Each named turn below is shown by a few rows before and after it. Which turns, in which order, take the first row of each later pair to the second? The first pair is answered.
R:
[ 68.2 -18.7  -2.8  -1.5  -5.6 -16.1  28.1  25.5   0.3]  ->  [ 76.0   0.0  14.6   9.9  11.0 -12.4   9.4   8.3  15.8]
[-14.6  32.0   9.9  26.4  36.8  -5.0 -16.7  13.7  10.5]  ->  [-31.6  34.4  -1.9  18.9  28.2   3.5 -12.5  15.2   7.9]
[ 23.3 -13.3  27.3  -2.7   5.5 -40.2 -18.3 -33.3  -0.1]  ->  [  8.9   7.1  32.8   1.5   7.4 -20.3 -30.3 -44.3   9.0]
Q:
[  6.3   7.2  -2.0  10.6  12.6 -17.8 -39.0 -20.7  35.8]  ->  [ -3.6  11.6  -8.8   8.4   9.6   4.0 -39.1 -23.0  37.6]
[ 19.5   5.8  15.5 -15.1   4.8  37.9  17.5  25.0   7.4]  ->  [ -8.2   2.3  -0.5 -20.8  -4.5  35.8  16.9  35.1   2.6]
[ -6.3  14.8 -13.7  27.2   6.8  -3.2  -2.5  30.6   9.4]  ->  [  7.0  15.6  -2.6  28.0   7.6 -11.0   0.4  28.2   7.9]
D:
[ -8.2   4.0  -3.4   1.3   0.1  -7.1 -12.9 -11.0   5.9]  ->  [ -6.3  -4.6 -15.5 -10.1 -13.0  -0.7   2.2  -4.1  -2.2]
[ 22.2  -5.6  10.1  -4.8   4.4 -29.7  -8.3 -21.6  16.4]  ->  [-23.3  -6.6  -9.9 -10.2  -4.5 -33.4 -11.9 -17.1  16.0]
[-20.9  -5.5 -21.1 -16.1  -0.2  12.9   6.5  12.5 -21.4]  ->  [ 31.2  -9.1   8.1  -8.6   8.2  16.6   5.9  -0.6 -16.9]
N:
[-15.9  -1.9 -12.6   1.7   4.0  18.4  -3.9 -16.2   8.8]  ->  [  0.7  -5.6 -10.6  -0.7   3.8  27.7   1.0 -17.1   4.9]
[-43.6  26.9  17.8   9.2  13.3 -26.2 -44.8 -48.6  36.2]  ->  [ -5.5 -10.7  17.7 -26.7 -25.7   1.8 -22.3 -84.7  15.1]
[ 17.8  13.9 -19.5   4.0  -8.7  42.4  35.4  12.9   3.1]  ->  [ -1.3  31.6 -21.5  19.9   6.1  24.9  25.0  29.1  10.4]
Pairs:
Each pair is 2 to 3 turns apart.
[-31.0   7.7   3.4  21.1   9.8   9.3  -9.4   0.6  12.3]  ->  [-32.3  -8.0 -12.8  15.1  -4.9   3.3   7.5  18.4  -4.4] | R, R
[ 28.5 -11.7   0.6  15.0  18.9 -18.3  25.5  27.4 -10.1]  ->  [-24.6  -1.8 -18.0  17.2  16.4 -26.1  13.1  31.6  -6.6] | D, D
[-36.8   1.2 -34.1   1.4 -16.7  11.9  10.1  17.2  -4.5]  ->  [ 19.8  21.9  18.5  29.6  17.8   0.2 -14.7 -11.7  20.0] | D, D
[ 31.3 -40.4  -1.1   7.4   3.3 -31.1  18.1  11.3 -21.2]  ->  [-36.8  -8.6 -18.4  28.1  13.8 -41.2  -5.5  21.8  -2.8] | N, R, D
[ 33.7   5.0  13.2   0.8  -0.7  45.1  18.3 -21.7   7.4]  ->  [-41.2  10.4 -20.9  -5.8 -10.8  39.2  14.1 -11.0   2.8] | D, D
[34.1 16.4  1.3 -4.1 -0.7 39.5 14.8 -4.6 -1.4]  ->  [-28.7  11.0 -35.6  -9.6 -13.4  17.0  16.2  17.0 -11.5] | D, D, R
[ 33.7 -16.9  -0.2  -8.7  -9.7  -9.6   8.6   0.7  -9.4]  ->  [ 31.4   6.9  18.5   0.5   4.4   4.0 -11.4 -17.6   5.4] | R, R
[ -0.8 -16.2  -2.3   4.6 -13.5 -44.2   0.6   9.3 -11.8]  ->  [-30.7  -3.4 -11.8   3.8 -20.5 -30.2  -6.6   7.0  -7.6] | R, R, D
[-20.5  13.6  -9.5   2.4  -0.5  -4.5 -13.2 -28.0   4.4]  ->  [-27.1  -2.2 -21.6  -6.2 -11.1  -8.5  -0.1  -9.7 -10.6] | R, R
[-19.5  25.0 -22.4  36.0  -3.2  16.1  29.8  47.5   7.4]  ->  [  6.9   9.2 -17.2  41.6   1.4 -10.6  35.6  56.1  -2.6] | R, R
[-15.9  17.7  -3.9  15.5   9.7  13.4 -29.9  11.9  14.7]  ->  [ -5.4 -11.2 -10.4  11.8   0.7 -24.0 -13.6  32.3  -0.5] | R, R, Q
[ 25.2   8.4  26.0  18.7  20.7 -23.1 -26.9  -0.7  17.9]  ->  [-13.3  31.2   5.7   2.4   4.5  40.1 -23.9 -13.6  20.3] | Q, R
